Named turns come first, each shown by rows before and after it. Which turns, in which order, take the first row of each pair that follows to the second? Write the first one first, as in the answered first pair.
turn Fop:
[-5,3,-9,25,23,6,23,12,18,-21,19,-10,0,8,-3,-6,16,34,14,6] -> [11,14,11,13,10,25,13,17,0,-20,26,8,-7,18,17,-6,24,-8,4,-17]
[-25,-2,-13,-14,-21,-6,-19,-16,16,6,-7,10,-2,-6,-18,2,-26,-4,-3,10] -> [-18,-6,-5,3,18,-22,9,8,-20,11,-22,-34,6,1,-8,5,-2,5,17,9]
[-7,-9,-14,12,15,-26,17,-10,10,-1,-6,-27,13,-12,-45,1,-4,39,0,53] -> [30,3,28,2,27,2,11,23,-52,-4,-6,-26,4,15,12,1,35,-33,-2,-5]
[-1,3,-12,6,-22,10,-12,-15,6,-13,0,20,0,2,-20,2,2,24,4,11] -> [6,-1,-5,21,6,2,7,-2,-21,-14,-8,-11,3,8,-8,3,22,27,13,8]
turn Medup:
[11,18,20,-15,8,4,-5,-14,-2,-14,23,16,1,4,9,-24,1,-16,-9,15] -> [10,16,17,-18,8,-2,1,-11,-2,-10,17,13,-2,9,10,-25,6,-31,-5,13]
[-9,10,13,15,4,-7,-16,-7,9,0,-5,27,-5,2,-6,8,8,-8,-18,-5] -> [-9,13,11,12,4,-13,-15,-8,9,-2,-7,24,-4,-1,-7,4,5,-8,-16,-1]
[7,9,-6,-11,-3,-3,9,5,-15,0,-3,-8,5,-16,2,-10,-14,-10,-2,-15] -> [5,9,-6,-6,-1,1,8,5,-17,-1,-3,-9,5,-20,1,-8,-12,-7,0,-19]
turn sivi:
[-1,-13,-10,2,18,10,-8,0,-7,7,-18,-30,22,3,-13,19,-1,24,5,27] -> [8,-5,2,2,19,30,-16,8,-23,-7,-7,-23,26,5,0,23,10,18,-3,5]
[-12,-29,-11,-13,-22,-6,-12,-26,-19,7,-12,1,14,-19,4,25,-20,29,-6,-8] -> [-16,-36,-14,-8,-7,-14,-7,-11,-28,17,-28,-12,6,-18,8,26,-6,14,8,-11]
[11,-3,12,4,14,11,5,9,-14,-3,5,-11,5,-2,14,9,17,12,4,-14] -> [1,2,7,3,0,5,3,-12,9,-11,14,-1,8,-6,-9,3,-6,31,-2,5]
[-23,-13,-22,-4,-18,5,-22,-4,22,13,-23,6,4,-10,-16,19,-3,5,-4,-14] -> [-19,-13,-17,-3,-7,8,-18,11,2,15,-28,2,1,-6,-3,23,15,-7,5,-28]
turn saluv:
[0,3,4,-10,24,-2,5,-8,2,21,-7,-8,5,3,10,-9,6,-5,13,8] -> [-4,-1,-1,-14,16,-2,-6,-14,-1,21,-16,-7,9,0,4,0,-10,6,8,6]
[-2,2,2,-2,1,-6,6,-3,1,-1,4,-3,3,-2,-1,2,4,9,-5,10] -> [-2,5,1,0,4,-5,6,4,0,2,3,-6,0,-2,-3,1,7,6,-2,12]
[-7,5,5,-5,-9,-12,19,11,13,-23,18,-2,-17,4,-11,-28,6,-38,2,31] -> [-30,-21,-29,7,-5,-11,6,28,-3,9,-18,-16,-14,-7,-13,2,20,-6,15,13]
[4,18,14,-12,-2,5,2,-7,11,-6,11,-8,7,11,7,3,-11,-7,1,11] -> [-3,8,0,-1,16,7,4,13,3,7,-7,-17,-1,2,9,13,12,-7,14,3]
turn ribo:
[-1,2,5,7,11,8,-5,12,2,9,-8,6,-10,2,1,10,19,-5,16,-16] -> [-2,0,4,5,9,3,-7,9,5,12,-14,6,-11,2,2,12,14,-13,17,-13]
[10,5,12,-6,-8,10,9,-7,6,-14,18,-4,-5,11,5,-8,2,-28,-1,15] -> [5,2,7,12,7,19,21,7,2,-15,19,-4,-3,1,1,-4,14,11,2,12]
[-9,-4,0,19,7,11,6,-2,28,-5,23,7,-16,-5,-17,-10,-6,21,-5,17] -> [-15,-9,-13,14,1,-6,3,0,30,12,5,-3,-11,-6,-21,-5,-15,13,4,25]
[0,7,11,11,19,-2,17,21,-14,-10,2,-15,9,5,24,-7,13,-3,1,-32] -> [-13,-2,-8,13,18,-11,13,21,-12,1,-16,-27,14,-1,22,-2,11,1,9,-27]

Between the rows of a pair lie 2 to 3 turns.
[8,10,17,-12,6,-20,8,-10,-1,-3,-4,-14,0,11,9,-6,-10,-30,-2,5] -> [-16,-6,-11,-5,-5,-19,-8,-11,18,13,-21,-4,1,-2,-6,13,-18,-3,4,11]
saluv, Fop, Fop
[-18,-7,-4,14,5,-3,-1,-7,-10,-1,3,-10,25,0,-13,14,-18,49,7,10] -> [-2,2,5,-5,-27,18,-28,-9,-2,-6,17,30,14,8,0,16,-22,6,-18,-15]
Fop, Fop
[-7,2,-8,-2,-12,3,-5,11,18,11,-11,21,-23,-11,-7,0,-6,-49,-3,6] -> [4,3,6,6,12,5,6,30,-22,6,-14,-6,-14,-6,12,7,14,-45,3,-11]
Fop, saluv, sivi
[-8,-6,-5,-5,7,-15,6,-23,9,-4,2,-13,7,-9,-19,-5,-12,42,-5,17] -> [-12,-13,-14,4,23,-20,14,-8,0,13,-13,-23,1,-7,-16,0,6,33,9,11]
saluv, Medup, saluv
[-7,-4,-11,14,-1,7,-9,2,5,-3,-7,5,-3,-14,-14,1,4,28,5,3] -> [7,5,6,-11,-23,4,-21,-12,-9,-4,-5,5,6,0,2,-5,-13,-13,-6,-5]
ribo, sivi, saluv
[2,17,26,6,3,2,16,-2,4,-25,33,7,-4,8,22,-13,4,-9,-1,-18] -> [-11,8,9,12,1,13,7,17,15,-8,18,21,-19,-3,19,-1,22,-13,8,-27]
Fop, saluv, Fop
[23,13,11,-9,-36,0,-4,-17,-13,5,-28,10,-17,6,-9,14,-13,-36,-16,10] -> [31,15,27,1,-4,-6,17,-2,-37,-2,-22,-25,-11,9,6,6,7,-24,-7,11]
Fop, Fop, ribo
[5,21,8,5,-8,15,-31,-10,2,-19,13,29,-6,3,-9,-1,-17,-9,-22,9] -> [4,21,8,12,7,1,-12,-16,-4,-27,17,2,7,-2,-17,-9,-19,16,-17,21]
Fop, Fop, sivi
[-35,-13,-18,6,-11,-10,-5,3,4,23,-15,-11,6,-25,-15,6,-8,24,9,-1] -> [-31,-2,-12,-12,-25,-19,-11,-12,9,27,-14,-4,4,-18,-15,-3,-26,-11,7,6]
ribo, sivi, Fop
[14,6,6,-15,-8,6,-16,7,-13,11,13,-4,8,9,2,7,-17,-7,-22,-25] -> [13,10,11,-14,3,2,-6,6,-20,3,17,-15,13,8,3,4,-15,7,-21,-19]
sivi, Fop, sivi
[-17,-15,-31,7,-19,-9,-14,0,14,6,-7,8,2,-10,3,-2,-8,-7,-17,24] -> [-8,-9,-15,-1,-13,-12,-8,-2,2,7,-5,-2,5,2,12,-9,-10,-34,-21,28]
Fop, ribo, Fop
[13,-9,-2,-6,-28,7,-25,-12,-3,-2,8,-18,30,-1,-10,-2,-22,48,-15,0] -> [30,10,21,-13,-23,16,-17,-9,-8,-20,28,-12,24,8,3,-19,-15,13,-23,0]
Fop, saluv, Fop
[15,3,27,8,2,9,6,-8,5,-26,32,26,5,-1,0,0,2,-12,-12,-14] -> [-11,-18,-13,9,-3,-8,-9,-15,22,7,-5,18,7,-15,-25,15,-10,18,4,0]
saluv, sivi, ribo
[13,14,4,17,-7,17,3,28,-30,-13,-9,11,2,4,32,-11,40,-9,-5,-26] -> [-6,12,-12,-5,-26,-17,2,8,20,13,-22,25,-14,5,9,-28,10,-51,2,12]
Fop, sivi, ribo
[-18,-7,-7,19,-12,0,-17,2,-2,14,-24,-7,17,-18,0,8,11,26,2,-2] -> [-10,1,2,8,-7,-9,-7,9,-3,24,-25,-11,3,-4,14,-3,25,-28,14,-2]
ribo, saluv, saluv
[-2,-1,-8,1,-1,4,-1,11,22,23,-6,14,-27,-10,-1,4,14,-31,7,-2] -> [-6,-10,-7,6,25,-17,17,8,-1,21,-19,-23,-7,-9,-2,3,11,-3,16,9]
Fop, saluv, Fop
[-10,-1,0,-1,10,-12,12,-1,6,-3,6,-6,-12,6,7,-20,-3,-23,12,19] -> [-17,-8,-14,16,17,-2,8,13,1,0,-3,-3,-18,2,8,-8,16,-2,16,2]
sivi, sivi, saluv
[14,-26,-7,-33,-19,1,-28,-3,-18,31,-16,-12,1,7,15,21,6,-24,-6,-8] -> [26,-7,13,-34,-21,-3,-6,-32,19,-10,29,5,2,5,-4,-7,-17,-5,-28,30]
saluv, Fop, ribo
[-3,-9,3,3,24,-1,3,17,-21,-11,1,-31,18,2,16,2,5,14,10,-4] -> [-2,-5,8,3,25,-6,8,8,-18,-18,9,-33,21,2,10,-3,-3,18,9,8]
saluv, saluv, ribo
[18,16,19,20,13,24,17,8,6,-29,29,5,0,10,7,-7,13,22,-18,-6] -> [4,9,4,16,4,10,12,-9,26,-24,25,9,6,1,-15,-6,-6,42,-16,14]
saluv, sivi, saluv
[-12,-2,-1,-14,-24,-17,6,-23,11,11,-13,-11,16,6,-22,3,-28,0,-13,23] -> [10,13,30,1,-10,24,12,4,-20,-19,17,1,10,15,7,1,6,-4,-29,-17]
Fop, Fop, ribo
[0,1,-6,19,32,8,25,18,-10,-5,-5,-6,-13,-4,9,-4,34,-7,9,-8] -> [-6,2,-10,-6,-20,22,-17,-11,13,-6,2,40,-10,-8,1,2,1,-10,-14,-14]
Fop, saluv, saluv
[1,1,-6,11,16,9,20,15,7,-2,5,11,-13,11,1,-14,31,-26,11,1] -> [-4,-4,-17,-1,-21,18,-11,-12,10,-9,10,32,7,-2,-11,4,-5,19,-9,-3]
sivi, saluv, saluv
[4,0,1,-11,-1,4,-9,-12,-18,17,-20,-6,1,4,-3,26,-6,-35,3,-24] -> [-1,1,-2,8,8,10,9,-21,-4,-9,1,-7,10,-10,-26,21,-11,38,-6,-1]
sivi, ribo, Fop
